Each named turn below is shown by a few rows before and after it. Which turns, in which order, take the first row of each later pair to the second? The first pair is answered.
K_31:
[ 24.9   4.0 -11.9 -30.0  13.5 -18.5  27.7  24.7  12.9  36.4  11.2]  ->  [ 25.2   4.1 -15.2 -26.8  15.4 -20.5  25.6  25.1  13.1  38.1  12.5]
[ 21.2 -23.2   7.1  17.7 -19.0   5.9 -15.5  10.4 -14.7  -7.0   8.5]  ->  [ 20.4  -6.6  19.6 -12.9  -9.2  29.0  -0.7  -7.3  -8.1 -14.1  -1.7]
[  6.4  20.6 -17.9  -4.4  19.9  13.2  -2.2 -11.5   4.1  14.1   0.3]  ->  [  6.6  -7.3 -16.5  17.6  -2.9 -15.5 -12.9  19.1  -3.4  10.3  15.0]
[ 19.7  -5.6   5.2 -16.8 -16.4   2.1  -3.8   9.6   9.3   3.5  -0.4]  ->  [ 19.6   8.6  -6.3 -15.1  -0.8  11.2  -3.2  -6.2   9.7  13.3  -5.5]
K_906:
[13.7 12.9 -7.9 14.4 15.1 -9.4 -7.8  5.4 -4.3 11.4 11.1]  ->  [25.2 14.4  2.9 -1.0 11.4  4.1 -5.7  2.6 -2.8  8.0 13.6]
[ 10.5 -22.0  14.4   6.7 -27.1  -4.0 -16.2   9.6  -6.8 -14.1  13.1]  ->  [  1.5 -21.6  -1.6  22.6 -19.6 -18.8 -19.7  11.8  -7.7  -5.7  11.1]
[  4.5   5.5  -7.1  22.3 -12.7   0.7 -15.6   5.7 -15.9  -8.0  11.7]  ->  [  9.8  11.3 -11.7  21.8  -7.0  -0.5 -10.8   8.9 -15.8  -0.9  12.7]
[ -6.7 -17.7  31.8 -11.3 -18.8   0.9  23.7  17.8   8.6 -18.8  -0.4]  ->  [-23.3 -25.3  18.8   9.0 -18.5 -17.3  18.5  17.7   6.5 -15.5  -1.8]
K_763:
[ -6.2  -4.8  19.9 -29.8  -3.4   5.0   9.2  -2.9   7.5  -4.3 -10.5]  ->  [ -8.2 -13.4  20.7 -16.9 -10.8  11.8  -5.3 -12.9   3.0 -10.3  -6.4]
[ 17.1  21.3 -10.1  10.1  14.2   9.0  -5.4 -26.9 -12.8  15.3 -14.3]  ->  [ -3.3  20.4  -5.0  -6.0  13.1 -18.6  25.3  -3.8  -3.8  12.8 -26.6]
[ -1.9  13.8 -11.2  14.7  18.0  -3.5  -2.2 -15.1   0.6   6.7  -1.4]  ->  [ -9.8  12.8 -10.0   8.1  17.1 -14.5  11.3  -5.8   3.1   4.4  -6.1]
[  4.8  42.6 -23.1  33.6  10.7  10.6  20.9  11.5  -2.0  29.7   3.4]  ->  [-28.5  21.1 -13.8  34.1  -7.4 -18.7  36.5  28.0   2.1  11.8  -8.9]
Pairs:
Each pair is two turns apart.
[  1.8  -3.8 -13.6  10.1 -17.6  15.9 -12.6  -4.4   7.7  -8.9  -5.7]  ->  [ 15.7  11.0 -13.4  -5.3  -7.7  21.4  -2.8   1.0  10.8  -0.1  -6.4]
K_31 then K_763
[-10.8  -9.5  11.4   9.5 -15.7   8.9 -20.4  -7.8 -10.2 -17.1   1.0]  ->  [ 17.8   4.5  -6.1  15.0  -0.9   4.3 -22.3   7.3 -12.2   7.0  12.8]
K_763 then K_31
[  7.4   6.9 -40.8   3.2  23.2 -11.1   6.7 -12.3  11.1   9.4  -1.6]  ->  [-12.9  -9.2 -13.9 -21.4   1.7 -23.8  29.0   3.9  17.9 -13.9 -10.8]
K_906 then K_763
[-30.3  -3.4  -3.3   6.3   4.7 -15.1   0.8  -0.6  -2.4  -8.9  -5.3]  ->  [-18.8  -3.4  -0.1  -2.7   2.3 -21.9   9.0  18.2  -1.8  -5.3  -1.7]
K_906 then K_31
[-30.8  14.5 -33.0  42.0  32.3 -27.8   9.2 -21.9  11.1  21.9 -48.5]  ->  [  6.2  38.0 -35.3  24.4  48.3  -7.7  11.3 -16.5  12.8  39.9 -39.5]
K_763 then K_906
[-14.0   7.2  -5.9   8.2   4.2  -2.4  -2.9  -4.5  -5.2  -0.9 -11.0]  ->  [-2.5 15.0 -8.0  2.8  9.4  3.8 -2.3 -5.9 -5.3  3.8 -8.5]
K_763 then K_906
[  4.7  -7.2  11.6 -23.5  -8.1  -7.7   5.7   4.7  -3.0 -18.2  21.1]  ->  [ -5.2 -16.8   3.2  -0.7 -11.6 -10.7 -10.6  -4.1  -8.0 -21.0  22.8]
K_763 then K_906
[ -3.8   6.0  -2.9 -22.0  -4.6 -13.7   8.4   2.7  19.4  -5.9 -11.7]  ->  [ -7.2  13.2 -16.5 -10.5   6.4 -10.2   1.4 -11.0  17.4   2.6 -13.7]
K_906 then K_31
[ 24.7  20.6 -31.9  13.7  11.3  -6.8  -6.0  -1.7   0.9  37.6  20.7]  ->  [ 16.8  21.3  -7.4 -25.9   1.3 -19.5  31.1  23.8  12.0  25.9   9.6]
K_763 then K_906
